In the rows, zero is written as 128.
Each run below is a few steps of one of 7 hidden systems, one row a step.
seq 1, J825 (9 x 22):
[[102 157 128 126 163 137  83 125 139 147 113 137 132 148 169 133 102 211
  133 120 135 192]
 [198 110 138 103  97 123  86  83 106 106 137 132 115  98  68 161 157 102
  115 108 115 117]
 [ 71 141 114 119 149  89 215 155 121 122 114 118 118 167 129 121 130  83
  148 109 108 106]
 [124 124 161 130 102 180 120 154 134 140 135 176 129  93 162  80  98 163
   92 171 173 142]
 [141 112 111 145 178 139  69 100 135  80 121  73 126 105 144 190 144 136
  157 107 118 138]
 [135 158 108  95  60  67 132 146 131 156 149 155 108 180  81 154 127 112
  135 129 120 122]
 [142 131 176 166 137 144 200 136 102 122  80 146 141  97 162  75 160 130
  118 129 105 106]
 [ 80 123 118  79 183 157  82 104 128 117 137 135 123 132 137 130  75 160
  115 111 156 183]
 [173 100 118 128  78 125 105 136 142  95 160 106  97  97  91 173 155  76
  123 140 143  86]]
seq 2, J466 (9 x 22):
[[131  92 126  89 120 117 121 108 117  79 167 146  93 106  98 175 147  81
  135  70 157 106]
 [ 83 169 128 131  95 104 161 188 143 107 122 151  85 131 138 139  97 104
  123 192 134 108]
 [152 119 155 126 106 163 109 159 112 112 101 146 152 118 211 133 122 194
  156 125 140 164]
 [146 149 150 110 137 105  95  79 107 111 123 164  79 109  83 174 155 146
  116  74 117 157]
 [125 127 128  73  76 104 167 147  95  99 128 164 130 140 102 126 100  60
  139 150 117  90]
 [ 91 119 153 127 135 158 176 187 141  97 118 140 104 112 204 112 130 153
  112 116 168 139]
 [132 139 144 139 130 154  50 105 108 118 129 158  91  81 116 169  99 166
  145 153 137 176]
 [161 130 121  93  78  75 121 132 114  87 130 139 128 152 122 193 153  98
  167  93 111  96]
 [103 173 160 106 102 107 198 171 128 131  98 176  99 146 145  93 127 141
   83 134 127 133]]
seq 3, J855:
[[104 112 101  91 124 152 143 194 138 116 114  80 143 168 192 130  96 148
  148 142 139 162]
 [161 128 158 184 112 144 106 121 125 146 138 143  65  73 109 157 176 166
  128 109 140 157]
 [124 139 119 104 133  79 114  81  92 113 122 161 181 156 109 144 105  92
  180 118  90  90]
 [138 141 141  80 111 129 171 170 167 110 109 120 123 150 159  90 145 138
   41 123 147 121]
 [ 92 110 136 167 170 182 137 122  87 135 122 117  84  72 103 121  99 120
  157 159 123 171]
 [136  96 101 101  96 104  83 131 143 111 177 133 144 152 148 186 136 126
  175  79 163 112]
 [146 195 154 167 112  86 144 135 153 115  90 147 111 118 127 124 155 129
   83 175  97  87]
 [124 110 132  81 141 165 151 133  73 141  90 119 161 148 144  96  86 146
  158 129 102 185]
 [135  92 139 122 138 139 127 111 146 116 171 134  80  96 108 143 177 123
   92  55 176 127]]
seq 4, J466, 9 rows:
[[ 71 156 115  87 104  77 149 163 133 122 147 173  99 176 140 160 108 127
  151 102 145 133]
 [166 140 183 138  84 150 130 147 120  99 101 184 130  79 168 106 133 149
   98 164 140 109]
 [108 127 131  77 168 135 115 114  89  75  97 122  98 126 135 175 110 138
  151  88 111 183]
 [147 118 136 101  45 116 127 152 125 136 173 180  83 118  91 147 132 107
  118 126 166 117]
 [ 90 155 157 150 142 114 171 156 104  75  84 160 122 111 187 139 118 122
  166 145 108 106]
 [137 131 139  62 107 149  74 133 136 112 134 163 117 132 152 141 103 182
   92 111 165 177]
 [165 125 155 140  97 121 143 125  83  90 109 136  73  80  91 176 160  95
  152 122  99 125]
 [ 67 145 124  75 108  96 159 159 116 120 138 185 128 173 154 131  86 122
  155 114 146 131]
 [160 126 180 139 104 164 119 142 134  84 113 168 109  65 171 120 146 152
   85 143 157 118]]
seq 5, J414 (9 x 22):
[[159  70 155 100  97 146 164 112  82 123 150 168 139 103 113 108 151  95
  143  71 148 108]
 [ 54 166 127 134 173  98 144 134 169  81 133 150 100 123 150 137 111 105
   97 141 149  87]
 [162 106 126 110  74 173  96 179 116 103 113 106 136 110 168 146  96 141
  151 187 135 150]
 [138 134 137 142 139  96 142 123 117 119 119 120  80 131 125 184 190 149
  156  48 110 153]
 [113 158 152  85  92 106 123 110 103 139 136 227 137 136 105 104  84 125
  116 144 136 120]
 [138 104 148 113 153 154 182 147 130  66  89  99 151 109 184 100 148 105
   98 119 126  93]
 [ 85 126 105 105 133 147 101 157 141 116 151 109  51 120 108 174  99 134
  121 138 159 183]
 [168 105 147 160  75 115 119 125  90 116 142 169 143  97 135 161 149 112
  201 118 125  91]
 [ 99 194 139 103 143  71 144 137 156 106  93 156 127 175 169 135 135 162
   96 109 114 121]]
seq 6, J141:
[[111 110 128 142 122 163 182 145  76 158 115 116 112 107  87  93  96  88
  158 177 103 147]
 [ 97  81 113 130 153 143 107 124 162 126 189 134 135 125 163 138 137 142
  139  67 195 119]
 [154 186 136 155 119 102  71 119 156  97  98 127 119 110 128 162 127 141
  101 193 102 106]
 [139 114 109  78 104 118 174 152  85 147 100 102 164 187 132 119 117 121
  174 109  90 156]
 [122 123 162 168 141 145 153 115 138 170 152 165  88  96 114  93 171 160
   88  85 164 142]
 [111 120 123 118 157 139  83  84 114  77 133 144 155  93 112 136  76  77
  139 175 125  86]
 [140 124  97  87 103 111 148 188 172 106 123  63 115 176 157 156 156 130
  104 108 136 133]
 [127 153 145 202 112 140 132 140 106 194 119 145 103 108 114 115 126 167
  164 170 110 165]
 [125 100 134  94 155 119 105  71 107 111 147 173 188 139 146 124 121 125
  156  62 141 105]]
seq 7, J825, 9 rows:
[[ 65 123  98 148 115 117 161 172 120 147 159 125  87 136 109 150  97  90
  188 154 139 130]
 [153 134 159 167  94 130 109 141 150 126 132 177 174 112 200 112 143 168
  134 139 155  87]
 [142 171 122 114 179 112  85  92 142 111  82  88 121 146 119 154 137 167
   96 119  85 167]
 [159  96 125  71  72 130 159 132  77 144 139 136 109 136  61 127 125  84
  141 113 116 147]
 [ 68 117 147 175 167 132 196 142 136 121 140 154 115 104 163 100 144 109
  138 104 157  89]
 [114 150 122 112 133 146  51 126 160 107 130 142 150 122 161 130  70 159
  104 191 150 133]
 [199 109 112 126  97 122 110 143 133 114 115  56 115 136 120 182 181 132
  141 103 104 141]
 [ 92 162 138 145 118  85 179 126  93 180 128 180 101 153  91 119 129 129
  165 110 105 143]
 [135 111 169 106 148 158 136  97 118  92 117 178 175  94 163  73 119 122
   88 122 149  90]]
seq 8, J167, 9 rows:
[[183 159 139 119 133 107 125 108 116 111  60  97 177 151 140 122 146 139
  119 141  61 118]
 [116 119 130  90 127 141 184 140 112 170 131 121  76 146  80  99 141 129
   92  87 132 185]
 [101  86 143 164 145 159 134 104 114 122 167 170 142  73 127 100 112  88
  149 135 166  81]
 [113 131  84 111 151 111  75 137 184  95 137  78 164 167 172 164 112 135
  130 137 139 109]
 [180 159 134 151  72 133 118 161 124 163  99 103  94 124 101 137 141 156
  116 186  96 166]
 [120 122 150 152 149 110 175  95  83 171 122 165 146 141 117 104 155 138
  175  62 106 135]
 [114 122 135  80 143 128 116 100 166 104 160 166 138 125 125  95 121 114
   48 109 176  92]
 [126 109 105 134 154 165 130 147 126  90 101  50 131 105 129 131 101  86
  134 195 104 122]
 [124 111 101 149  92 131 113 168 130 187 163 110 109 157 132 157 130 168
  185 112 146 179]]
seq 9, J414:
[[132 138 128 107  82  95 192 198 136 107 111 111  87 158 153 156 167 123
  130 101 122 129]
 [ 93 143 169 132 130 152 135 133  85 131 118 201  90  95 145 122  98 166
  149 126 142 178]
 [150 101 143  73 137 127 104  98 118  49 126 150 160 112 162 150 133 111
  122  82 142  94]
 [116 160 128 100  91 105 156 178 150  89 120 125  55 127 109 158 130  98
   83 160 132 121]
 [110 105 146 135 104 155 165 171  70 121 113 152 120 110 169 137 107 134
  206 130 126 157]
 [123 139 150 107 144 108  94 109 150  85 137 175 118 123 173 163 152 172
  111  60 162 128]
 [156 154 150  80  88 119 125 129 102  75  96 156 104 106  96 143 108  91
   94 176 101 115]
 [101 100 127 100 115 131 212 190 106 108 117 112 108 146 164 130 138 108
  159  91 135 139]
 [ 93 135 160 143 133 148  95 129 133 110 152 196  82  81 155 148 113 167
  126 119 178 150]]
seq 10, J167:
[[148 126 135  76 152 122 131  76 141 118 129 134 155 139  94  83 141 104
   47  97 129 101]
 [102  91 100 121 151 172 170 154 129 126 132  62 118 118 105  95 103  72
  111 171 130 127]
 [107  95 102 182 122 155  99 155 146 176 174 109 136 128 155 137 116 158
  187 140 167 146]
 [168 167 131 176 120  86  64  87 162 151 131 141 158 136 125 146 157 165
  126 137 112  97]
 [160 157 131  88 129 103 163 110 112 151  82 109 156 173  93  84 137 121
   85 126  74 135]
 [106  84 138 125 150 178 192 137 116 161 145 119 106 109 108  65 134 112
   97 105 158 148]
 [ 89  91 103 164 171 155  80  99 152 127 180 121 150  99 133 131 100 108
  153 141 171  98]
 [168 142  90 135  94 105  71 144 175 136 131  75 165 165 141 158 129 139
  132 171 115 109]
 [152 169 142 165 109 110 165 142 116 193  90 118 116 151 106 102 157 165
  124 142  81 161]]
seq 11, J177 (9 x 22):
[[136 172 113 129 146 125  71 112 141 167 103 103 137 158 118 134 107 191
  119 157  98 186]
 [200  92 134 133 111 131 138  86  91 154 123 110 173 126  90 105 168 105
  145  98  94 108]
 [ 55 143 110 126 195 107 177 108 143 154 139 127 125 160 101  87 117 105
  106 104 128 119]
 [147  99 120 120 130 187  92 132 162 133 142  98 165 110 143  82 101 133
   75 181 162 122]
 [135 123  92 177 167 123 100 123 144 138 122  43 126 139 130 174 158 144
  173 116 101 146]
 [150 151 118 134  88  93 112 101 127 206 151 161 157 167  73  98 125 136
  128 141 114 123]
 [125 122 148 144 182 138 180 104 118 120  89 117 186 124 160  66 142 118
  114 117 101  95]
 [109 119 102  78 176 159  98 105 146 140 137  85 109 141  90 117 103 139
   73 119 141 183]
 [160  78 101 179 111 147 115 130 144 152 168  75 146 107 103 130 150  88
  156 152 138  88]]
seq 12, J141:
[[100 133 144 183 142 135 144 130 159 145 143 163 172 114 173  72 122 132
  118 159 156  69]
 [141 123 115 105 191 156  83 100 138  92  90  64 160 130 154 137 116 151
  112 130 104 153]
 [183 118 104 125  79 111 123 129 126 174 144  87 100 146  55 151 165 114
  127 119 107 146]
 [ 82 135 130 185 139  99 177 123 129 168 152 168 153 137 129  89 131 102
  162 131 132  75]
 [123 125 130 111 183 159  95 106 165 106 115 110 179 128 178  88 111 161
   73 133 148 124]
 [187 114 110 130 122 140 104 119 117 123 106  48 103 115  77 161 155 112
  126 142  86 152]
 [ 98 125  99 153 104  86 161 137 132 194 177 140 129 170  91 121 134 102
  172 112 135 107]
 [119 142 154 166 160 137 126 113 164 128 121 157 183 115 189  75 132 157
   97 140 148  84]
 [158 122 113  93 174 154  93  95 117 101  85  57 140 127 108 138 119 127
  107 136  87 163]]
seq 13, J855, 9 rows:
[[138 125 126 128  97 114  82 117 103 168 150 171 152 152 140 155 117 178
  197  97 134 161]
 [176 148 160 129 138  99 128  83 145  97 105 145 154 117 126 114 178 122
   70 101 110  72]
 [ 89 136 107  76 154 143 163 135 108 135 102  98 121 153  92  95  74  95
  104 167 103 161]
 [123  65 127 146 106 175 143 168 139 143 180 122 105 100 153 122 145 130
  143  98 193 135]
 [101 172 122 189 157  86  71  95 149 117 137 147 118 116 127 180 126 137
  162 148 116 102]
 [195 138 129  79  70 118 116 146 121 124  91 114 182 167 148 119 124 142
  118 152  96 126]
 [120 127 151 144 167 142 200 122 108 157 104 114  89 117 101  89 171 135
   98  83 111 161]
 [ 84  98 116  96 141 145  93  93 115 131 184 178 138 117 101 122  71 102
  146 123 173 124]
 [136 126 111 152 126 116 120 161 189  77 131  81 135 123 175 154 153 109
  109 151 143  68]]
seq 14, J177 (9 x 22):
[[149 152 133 174 139  97 117  70 138 184 139 151 168 135  85  88 151 127
  112 132 105  87]
 [116 134 115  97 180 132 160 110 128 127  87  87 184 163 132  71 107 110
   95 141  93 117]
 [140  83 106 120 156 178 119 120 150 171 152  62 123 129 104  97 142 145
   88 105 152 170]
 [116 111  93 198 159 132  94  96 141 168 164  93 151 118  94 130 120 103
  171 159 125 102]
 [138 163 107 132 134  86 106 113 173 162 121 113 196 190 147 104 131 152
  109 139 112  98]
 [168 134 142 142 155 157 153 109 112 169  81  83 145 128 108  74 149 151
   93 136  84 162]
 [111  79  96 109 178 150 122  77 105 160 157  97 158 141  81 105 110 100
  149  93 129 143]
 [116 125 104 165 155 119 115 110 195 152 170 101 149 134 114  99 144 108
   82 142 158  73]
 [130 148 100 154 149 140 111 145 151 157  96  61 165 157 146 108 105 151
  130 195  95 143]]

Which system made each run below?
seq 15:
[[105  92 111 109  79 128 144 176 100 109 157 142 116 133 146 167 104  98
  206 126 150 125]
 [115 173 154 164 112  95 111 158 162  94 120 171 104 117 192 169 148 170
  130 130 146 110]]

J167
seq 16 (2 x 22):
[[ 83 113  81  88 163 109 151 147 148  98 139  65 106 167 119 161 124  84
  133 100 130 127]
 [129 140 145 163  58 138 127 180 141 155 154 169  88 101 131 125 121 141
  124 183 164 127]]

J855
seq 17:
[[ 83 143 116 108 159 143 114 145 110 121 111 108  71 132 123 168  92 156
  150 132 120 209]
 [178 106 142 136  46 115 101 131 115 142 169 182 135 112 120 151 149 127
  163 116 153 101]]

J466
seq 18:
[[129 145  99 135 117 109 109 119 107 125 121  97 111 127  64 164  99  76
  162 191  83 121]
 [128 113 118 121  93 111 172 178 153 152 143 124 166 182 190 109 153 148
  144  90 152 111]]

J466
seq 19 (2 x 22):
[[ 95 154  99 136 155 127 135 148 122 146 105  71  72 144  88 158 110 129
  143 159  92 185]
 [164  86 150 124  61 138 134 132  90 148 161 188 159 116 136 116 134 124
  175 104 154 110]]

J825
seq 20 (2 x 22):
[[ 81 113  79 147 170 124 118 106 121 155 152  88 151 148  92 131  88  88
  183 151 114 122]
 [162 109 121 143  77 125 128 146 173 178 170 134 174 151 143  86 151 135
  103 131 165  85]]

J825
seq 21, 2 rows:
[[137  97 136 172 143 134 156 126 102 132 117 123 190 128 184 114 148 131
  202 102 115  99]
 [110 167 123 105 151 109  85  96 175 158 147 155 120 154 106 111 120 169
   58 115 151 146]]

J825
seq 22, 2 rows:
[[127 111  86  74 125 137  95 106 114 174 151 102 146 170  68 124  85 120
  135 131 121 172]
 [150 106 139 196 124 125 168 118 147 165 154 127 141 107 115  89 186 105
  122 112 141  71]]

J414
seq 23 (2 x 22):
[[126 168 155 152 148 104 164 120 107 168  88 149 121 152 141 115 160 187
  137  85  94 169]
 [135 114 156  73 146 150 110  66  88 107 128 180 136  97  85 102 101 109
   94 111 132 133]]

J825
seq 24, 2 rows:
[[ 90 173 142 208 161 115 117 128 132 136 114 142  79  98 138 160 137 166
  159 145 115 147]
 [157 117 126  54  93 121  83 104 105 124 135 169 191 160 136 124  90 138
  141 116 130 128]]

J141
seq 25 (2 x 22):
[[141 145  98  55  99 109  69 127 155 132 139 123 153 184 119 140  90 144
   98 144 135 145]
 [171 127 153 182 108 143 186 155 112 137  91  94 103  94 119 110 180 115
  121 150  95 119]]

J167
seq 26, 2 rows:
[[168 143 121 116  52 103 115 186 157  97 128 109  93 136 141 182 153 127
  119 153 132 114]
 [123 163 164 167 123 112 181 139  76 147  78 162 118 123 139 119 138 148
  173 133  80 149]]

J855
seq 27 (2 x 22):
[[106 141  98  84 126  91 107 111 147 108 160 125  79 141  59 171 118  80
  101 121 135 117]
 [134 119 137 138  77 140 176 188 107 118 109 134 157 126 172 103 108 104
  163 186 121  97]]

J167
seq 28:
[[159 118 106 137 137 123  41  66 129 153 160 118 140 124  74 163 127 137
  149 119 123 140]
 [143 132 110 122 109  75 178 124 136 148 131 112 158 173  95 109 160  74
  126 111  99  70]]

J825
seq 29, 2 rows:
[[120 129 148 132 150 173 131 164 112  79  83 103  80  86 169 152 120 156
  126 148 125 178]
 [136 115 118  93  83 122  84 128  95 137 160 157  94 132  96 185 111 140
  177 105 141 174]]

J141
seq 30:
[[130  85 112  80 134 176  96 126 153 138 169 104 110 121 109 113 118 138
   73 109 181 166]
 [120 114 102 194 128 120 122 130 130 128 150  90 108 102  95 166 137  76
  183 163 115  92]]

J825
seq 31, 2 rows:
[[126 183 133  95 161 112 137 127 129  99  56  98 116 151 130 128 119 144
   81 150  77 158]
 [169  61 123  88  90 174 147 138  91 158 151 102 123 123  93 110 137 114
  137  96 142 166]]

J177
seq 32, 2 rows:
[[ 69 140  83 100 168 115 129 128 141 117 126  95 152 166 118 121  69  84
  133 173 114 110]
 [172  96 123 158  93 164 125 174 169 159 146  82 135 123 163 110 167 164
  103 133 162 132]]

J466
seq 33:
[[143 114 148  76 146 151 181 107  85 139  89 127 162 142 113  59 121 117
   94 109  99 146]
 [ 81  78 115 120 171 180 137 123 134 130 173 112  89  94 105 112 112 104
  109 110 180 147]]

J825
seq 34, 2 rows:
[[128 110 141 137 121 161  91 147 116  68 117 141 152  88 193 152  92 130
  170 172 142 112]
 [150 163 129 109 105  81 102 135 143 106 121 131  81 150 128 199 169 163
  124  81 119 153]]

J177
seq 35:
[[150 111 162 126 136 183  88 118 137  79 119 149 138  65 164 110 113 141
   84 160 158 116]
 [116 128  83 107 145 109  97 145 144  96 128  61  98 155 126 205 129 124
  158 112 116 156]]

J825
seq 36 (2 x 22):
[[110 100 135 163 114 158 198 194 145 122 132 107 110 106 172  99 149 111
  124 142 158 105]
 [ 84 144 120 155 177 140  58 101 133 135 139 143 127 117 148 155  87 179
  163 138 141 166]]

J167
seq 37:
[[177  79 125 102  63 126 125 130 132 135 177 148 163 133 122 118 151  98
  131 101 163  81]
 [ 71 181 134 178 191 103 162 136 154 107  95 116  96 121 146 128 134 126
  111 150 108 112]]

J141
seq 38, 2 rows:
[[183 132 141 170 120 109  76  70 151 147 152 147 150 106  96 128 170 134
  106 120 130  85]
 [117 147  97 105 154 104 151 115 134 149 101  86 182 184 108  89 104  99
  116 158  83 109]]

J855
seq 39:
[[ 97 130 114 100 101  99 193 186 148 146 146 124  87 176 136 133 153 127
  120  81 151 141]
 [106 143 173 170 143 160 112 113 113 113 119 192 123  64 150 102  97 143
  123 176 143 117]]

J167
seq 40:
[[ 85 156 130 136 167 122 111 126 118 150 115 141 105 148 152 150 117 196
  160  96 123 197]
 [194 118 148 111  75 117  84  84 114 123 149 178 150 105  90 132 143 111
  114 125 131  90]]

J466
seq 41, 2 rows:
[[104 168 134 106 179 103 129 120 125  99  78 119 117 158 166 156 135 175
  130  83  98 172]
 [180 110 145  85  63 146 113 114 101 154 151 166 116 111  67 109 124 116
   95 133 141 140]]

J466
